0: [127 121  93 124 132 133 120 125 130 108 144 136 105 132 124 131 135 125 131 125 129 121 116 140]
1: [ 30 130   0  99  86  23 107  87 102  81  96  72  21 119  75 132  80 111   0   0  48  51  84  91]
2: [ 0 69  0 29 39  0 80 32 51  0 48  0  0 42  0 55  9 51  0  0  0  0 43  0]
3: [107 112 121 122 117  91 136 123 124  99 130 134 102 109 123 136 118 125 103 108 116 121 112 130]
4: [139 119 150 129 133 111 134 134 122 123 138 139 138 116 135 118 129 122 129 130 116 138 134 133]
5: [119 114 110 121 126  94 124 121 108 117 124 114  89 123 119 116 118 117 108 109 119 119 128 115]
6: [180 153 213 155 148 207 141 150 159 168 147 167 220 156 175 161 168 159 224 226 194 159 147 178]
7: [218 180 255 175 166 255 144 167 193 182 179 196 255 172 204 183 196 178 255 255 222 181 164 223]
8: [189 150 245 157 155 255 133 151 172 174 152 163 219 157 171 155 170 153 227 233 172 162 157 163]
9: [121 132 113 122 137 137 121 126 130 125 123 113 107 143 121 109 133 110 135 129 135 125 122 109]
10: [127 125  86 122 122  89 128 125 109 132 123 123 116 115 119 111 121 121 127 112 110 130 125 126]
11: [115 114  90 121 125  83 127 125 104 121 128 119  88 122 118 112 117 112 110 101 102 122 125 127]
12: [214 162 255 170 166 255 147 166 183 184 162 204 255 165 206 180 191 177 255 255 229 186 156 204]
13: [125 133 103 122 124 124 122 124 130 131 115 110 110 138 119 120 129 113 122 125 132 125 122 109]
14: [114 129 111 122 116 115 126 127 115 151 101 102 111 131 115 111 131 118 129 122 117 127 122  96]
15: [ 45  85   0  83  98   0 113  91  76  61  99  81   3  87  59  76  73  79   0   0  51  83  87  61]
16: [127 119 128 128 118  74 136 129 111 133 118 132 118 126 135 137 112 127 126 131 134 123 124 136]
17: [ 52  87   3  85  91   0 116  92  81  65  90  69  17  72  59  67  75  78   0   0  25  88  92  50]
18: [115 134  98 124 129 109 124 123 127 107 131 119 121 128 125 136 120 126 107 110 152 117 120 119]
19: [124 127 125 125 125 108 129 125 120 125 119 121 115 124 123 125 117 122 106 116 134 125 126 114]
20: [126 112 109 120 131  79 128 123 105  95 137 126 103 110 121 115 118 118 107 103 110 118 130 133]
21: [117 113 157 125 119  89 135 128 119 130 112 132 114 109 125 111 110 120  98 117 123 133 123 111]
22: [ 0 45  0 40 62  0 97 54 17  8 59 14  0 32  0 14 10 37  0  0  0 38 63  0]
23: [186 151 204 153 151 236 137 149 161 167 156 168 225 151 168 153 171 156 228 223 166 163 151 173]
24: [133 120 142 130 128  96 131 133 104 135 126 133 124 126 133 118 128 133 142 139 138 132 132 127]
25: [116 132 139 132 128 137 122 124 131 132 124 121 117 128 125 132 128 131  89 109 123 122 134 114]
26: [119 129 106 122 122 149 124 121 142 124 120 116 109 128 111 110 131 116 108 115 117 129 119 102]
27: [124 134 117 128 124 134 122 126 129 124 121 105 118 135 125 133 134 121 126 128 119 122 128 114]
28: [123 137  98 119 132 186 114 119 151 119 127 111 114 139 107 112 136 113 107 114 125 122 122  98]
29: [192 146 229 156 154 204 136 154 150 173 159 173 206 151 172 152 160 155 235 222 183 166 154 185]
30: [ 46  80   0  83  82   0 113  90  65  66  85  72   1  73  57  67  57  77   0   0  34  85  86  58]
31: [140 124 154 129 137 131 130 132 129 124 130 127 134 124 129 116 136 121 132 132 116 131 135 129]
32: [ 46  93   0  82  94   0 110  90  71  74  84  64   8  86  60  64  71  80   0   0  46  82  89  44]
33: [123 125 120 127 119 102 123 129 118 131 122 114 117 124 129 139 129 127 122 121 114 123 129 126]
34: [118 127 127 132 120 108 128 128 114 127 123 111 129 125 135 141 131 134 121 125 119 119 132 119]
35: [133 114 140 131 126 108 134 127 116 117 138 144 124 120 129 134 121 138 136 141 142 129 130 133]
36: [121 118  96 122 125 100 124 124 115 116 133 123 117 114 119 115 123 118 112 104  99 122 122 119]
37: [140 122 143 133 139 120 128 134 120 129 139 139 132 122 135 117 133 126 131 131 106 130 140 145]
38: [175 157 227 156 154 229 134 154 159 162 160 159 197 156 168 157 166 157 218 210 178 152 155 172]
39: [ 79 137 110 103 110 188 128 116 140 148 122 112  58 132  91 200  93 129  55  47 155 110 121 128]
40: [117 126 100 122 121 119 124 124 132 131 123 131 124 119 124 124 121 121 113 116 109 130 120 123]
41: [191 146 212 153 152 192 142 152 152 159 150 167 205 151 169 156 161 154 230 221 176 161 157 186]
42: [115 118  91 120 116  73 126 122 105 119 116 113  98 117 113 113 112 119 111 105 101 118 122 117]
43: [171 161 236 157 154 237 132 154 174 164 152 157 205 161 175 159 168 151 216 216 178 161 151 167]
44: [106 121  90 118 113  87 127 124 105 135 117 115 109 113 118 113 119 120 110  97 109 120 115 113]
45: [215 159 252 169 166 255 149 163 187 182 165 202 255 176 196 173 197 173 255 255 231 182 155 203]
46: [120 130 113 121 126 114 123 127 121 138 107 111 109 138 120 109 130 115 129 127 133 127 122 104]
47: [183 147 241 158 146 224 149 154 157 167 154 176 219 143 174 152 167 162 229 225 164 162 154 183]
48: [125 128 136 130 120 155 127 126 142 129 125 126 131 127 126 134 130 130 123 133 125 129 123 120]
49: [128 129 104 122 129 140 127 124 137 115 129 129 115 125 114 107 125 117 111 114 106 125 125 121]

[117 120  98 120 117 111 125 123 119 124 117 118 111 116 111 105 128 117 109 106  91 125 119 111] -> 36 44 40 10 42
[ 24 136   0 100  76  44 109  84 115  72 103  75  18 116  76 169  80 127   0   0  58  36  81 112] -> 1 15 32 17 30
[125 125 110 128 120  99 129 127 120 124 126 124 119 127 131 138 124 127 126 125 135 123 120 132] -> 33 34 16 19 18
[119 132 106 127 122 138 126 125 135 111 130 115 118 135 126 135 139 125 126 127 130 121 116 119] -> 27 13 0 9 48
[ 0 49  0 40 55  0 94 54 26 17 47  4  0 32  0 16 10 37  0  0  0 38 58  0] -> 22 2 30 32 17
[132 122 137 133 127 116 127 125 119 123 129 130 124 122 129 138 119 137 127 136 134 128 134 125] -> 35 34 24 33 19
[116 118  99 120 119  67 129 122 101 116 119 114  97 113 115 112 105 119 107 102  97 118 127 117] -> 42 11 44 5 20
[116 124 114 123 121  91 121 127 113 138 112 118 107 129 123 122 109 121 100 111 126 126 126 109] -> 19 5 44 33 46
[132 128 132 133 127 160 124 127 134 133 129 120 125 132 129 128 134 129 127 136 112 130 134 117] -> 48 27 31 25 9
[124 121 128 126 122  93 130 127 110 123 121 122 118 120 129 129 126 130 127 126 125 116 131 132] -> 33 34 16 19 24
[128 120 108 127 123  83 130 126 112 124 122 126 111 125 130 130 121 127 128 126 139 122 123 135] -> 16 33 19 10 24
[125 125 115 128 122 106 129 128 115 123 126 123 114 129 131 130 127 127 130 129 123 124 124 127] -> 33 34 19 27 40
[116 118 115 120 125 106 123 122 116 115 124 113  92 123 116 119 115 115 104 108 118 118 124 113] -> 5 19 36 11 42
[125 122 117 123 137 107 123 127 112 125 124 117  99 137 121 108 125 115 131 125 134 128 130 112] -> 46 9 13 19 5
[125 115 103 120 127 118 126 122 109 107 129 116 110 109 109  90 129 117 113 103  77 125 130 108] -> 36 49 11 5 10
[129 133 141 129 133 176 121 127 143 127 129 115 119 140 122 119 144 119 116 129 132 134 128 105] -> 48 28 26 9 27
[117 116 145 129 130 112 134 127 118 113 125 138  91 125 125 117 118 124  91 115 137 124 125 127] -> 19 21 3 5 25
[121 114 141 127 130 105 128 127 109 120 127 132  88 125 126 117 125 124  98 117 144 123 130 123] -> 19 5 21 3 25
[118 116 116 122 129 121 118 121 108 121 121 111  89 125 118 114 126 122 105 111 105 114 131 109] -> 5 36 19 11 49
[123 128 138 129 121 150 128 129 136 143 116 132 118 131 126 124 137 129 111 128 136 131 118 120] -> 48 25 27 26 31
[ 0 61  0 29 38  0 87 34 56  0 57  0  0 38  0 69 17 49  0  0  0  0 39  0] -> 2 22 30 32 17
[125 122 128 130 118  72 130 126 114 115 122 121 118 120 130 136 110 131 121 127 132 123 129 125] -> 16 33 19 34 24
[128 129  93 125 124 120 129 126 122 119 133 117 127 122 125 123 132 119 128 118 101 125 128 131] -> 40 36 49 33 10
[118 117 109 123 121  91 126 121 107 122 122 110  95 122 120 121 115 119 108 110 111 114 129 117] -> 5 42 11 36 44
[122 129 113 127 118 114 126 127 118 135 117 115 118 128 127 133 125 127 120 123 121 122 124 117] -> 33 34 19 27 13
[118 124 108 125 120 124 127 120 123 122 118 115 105 126 110 116 120 125 115 120 122 124 122 101] -> 13 26 19 46 27
[126 116 127 128 122  75 132 129 103 132 124 123 107 128 130 120 120 122 127 128 144 132 127 117] -> 16 24 19 33 5
[138 131 150 130 137 148 125 134 130 139 130 129 143 130 136 116 136 127 133 130 119 133 137 130] -> 31 37 48 4 27
[123 124  89 123 123 114 131 123 121 103 135 131 107 126 119 140 133 129 130 125 144 120 115 127] -> 0 18 13 40 19
[117 129  93 122 124 137 119 120 129 132 116 109 111 130 110 116 124 118 112 114 111 126 124  99] -> 26 13 49 40 27
[116 131 125 131 121 138 127 128 124 125 124 108 129 133 137 140 139 130 115 124 115 117 130 119] -> 27 34 48 25 33
[120 128 119  96 111 232 119 117 153 160 108  98  58 130  85 159 134 113  66  70 107 123 120 108] -> 39 28 26 25 49
[121 129 117 124 124  95 129 125 113 134 110 115 115 134 125 116 116 121 127 129 138 124 124 112] -> 46 19 13 33 14
[125 129 120 118 119 157 129 122 147 125 124 121 120 120 113 122 129 118  92 101 116 131 117 110] -> 26 49 25 28 48
[118 127  97 123 133 122 124 124 125 108 135 122 110 132 125 126 125 119 107 112 136 121 122 118] -> 18 19 13 0 40
[ 31 113   0  91  93  73 106  84 116  69  94  70  16 117  68 144  89 109   0   0  68  56  89  67] -> 1 15 32 17 30
[127 119 116 127 123 100 130 128 106 136 124 125 107 123 128 128 128 128 127 123 114 119 130 136] -> 33 34 16 10 19
[126 124 115 125 122  85 127 125 114 123 121 125 113 126 125 123 116 123 120 126 137 128 125 117] -> 19 16 33 5 10
[ 0 45  0 43 57  0 94 54 21  4 54  6  0 32  0  8  7 38  0  0  0 42 62  0] -> 22 2 30 32 17
[132 117 130 102 110 167 123 119 130 158 109 106  71 115  96 148 119 117  67  77 104 130 130 114] -> 25 26 49 39 28
[122 124 115 123 126  95 128 124 126 117 117 133  96 130 119 119 115 119 104 118 140 124 119 126] -> 19 5 18 3 13
[132 129 126 128 128 138 127 126 136 134 118 127 124 130 125 124 128 124 120 131 131 132 126 123] -> 48 27 13 31 19
[123 123 128 127 137 121 125 125 128 112 129 135  94 133 122 118 120 120  96 115 148 123 122 121] -> 19 18 25 5 13
[128 128 134 128 128 133 124 128 134 135 121 127 126 132 130 131 128 124 119 131 136 134 126 121] -> 48 27 19 31 25
[ 0 47  0 42 62  0 93 54 18 16 51  6  0 35  0  4  7 37  0  0  0 38 64  0] -> 22 2 30 32 17
[132 121 123 128 128 113 133 125 122 114 129 136 121 119 124 122 124 130 133 134 128 129 130 134] -> 35 4 24 37 33
[116 122  91 119 120  73 120 121 109 125 115 110  96 121 114 118 109 115 102 100 116 119 121 111] -> 42 44 11 5 10
[127 116 123 123 134 121 121 128 114 126 132 130  97 128 122 111 128 118 114 116 122 127 130 125] -> 19 5 49 33 40
[128 138 132 131 129 170 117 128 139 141 125 111 135 139 132 137 140 127 132 137 123 126 131 114] -> 48 27 31 9 25
[121 116 132  96 124 208 117 117 134 153 115  96  41 124  87 149 109 107  70  66 112 129 133 105] -> 39 28 26 25 49
[123 120  85 123 123  92 132 125 114 120 125 131 104 123 121 121 123 123 129 118 119 125 117 138] -> 10 36 11 40 5
[113 121 113 120 124 114 124 122 120 111 123 111  94 129 117 122 125 115 109 113 115 113 123 114] -> 5 19 36 13 33
[124 122 104 124 121 127 127 123 133 123 123 124 108 122 108 108 130 121 116 117 109 127 120 112] -> 49 26 40 13 36
[123 120 114 123 130 117 126 126 129 120 130 141 102 133 124 122 124 118 111 121 150 127 114 131] -> 19 18 0 13 40
[108 118  96 121 112  51 130 125  94 128 115 113 109 109 119 110 103 118 115  99  97 122 122 113] -> 42 44 11 10 5
[118 124 147 127 134 147 126 127 132 124 130 127 103 129 126 118 131 118 101 115 117 125 130 124] -> 25 48 49 31 26
[124 117  86 123 121  86 131 125 111 115 127 131 105 118 115 113 125 123 126 114 112 126 119 132] -> 10 36 11 42 20
[107 131 137 127 138 146 134 127 132 122 128 125 121 140 116 117 109 127 139 120 157 123 130 116] -> 9 48 27 19 13
[118 128 112 123 123 101 128 124 121 120 119 124 112 124 122 124 114 120  97 109 129 121 125 125] -> 19 5 18 40 33
[128 128 114 128 128 129 125 126 120 132 119 111 109 135 123 124 131 123 129 129 122 121 129 116] -> 27 13 46 9 33
[ 84 147  68 122 120 149 125 121 140 126 128 122 116 139 122 161 114 138 103  86 122  97 113 147] -> 18 40 0 49 27
[124 119 108 123 125 105 134 123 120 114 129 135 117 114 119 113 114 124 113 115 115 124 124 126] -> 36 40 19 10 5
[122 121 122 125 123 110 132 127 119 123 126 123 110 124 126 133 129 126 125 124 124 122 124 128] -> 33 19 34 27 40
[124 115 102 121 127  86 121 123 114 114 132 122 117 110 121 114 124 117 112 104  97 127 126 124] -> 36 20 10 11 42
[126 117 122 125 130 112 125 128 111 132 130 125 105 120 126 110 131 120 111 113 119 131 130 119] -> 19 5 33 36 40
[183 153 202 151 146 241 143 148 173 167 146 164 219 153 160 151 168 152 229 224 165 160 146 168] -> 23 43 38 8 6
[ 0 45  0 44 50  0 99 56  9 28 46 20  0 29  0 16  3 48  0  0  0 36 61  0] -> 22 2 30 32 17
[118 118  92 120 119  67 129 121 100 114 119 107 101 113 111 107 106 116 112 101  98 120 128 112] -> 42 11 44 5 36
[122 130 131 127 128 142 131 127 135 131 120 116 123 130 121 106 123 117 137 128 133 131 126 109] -> 9 27 48 46 13
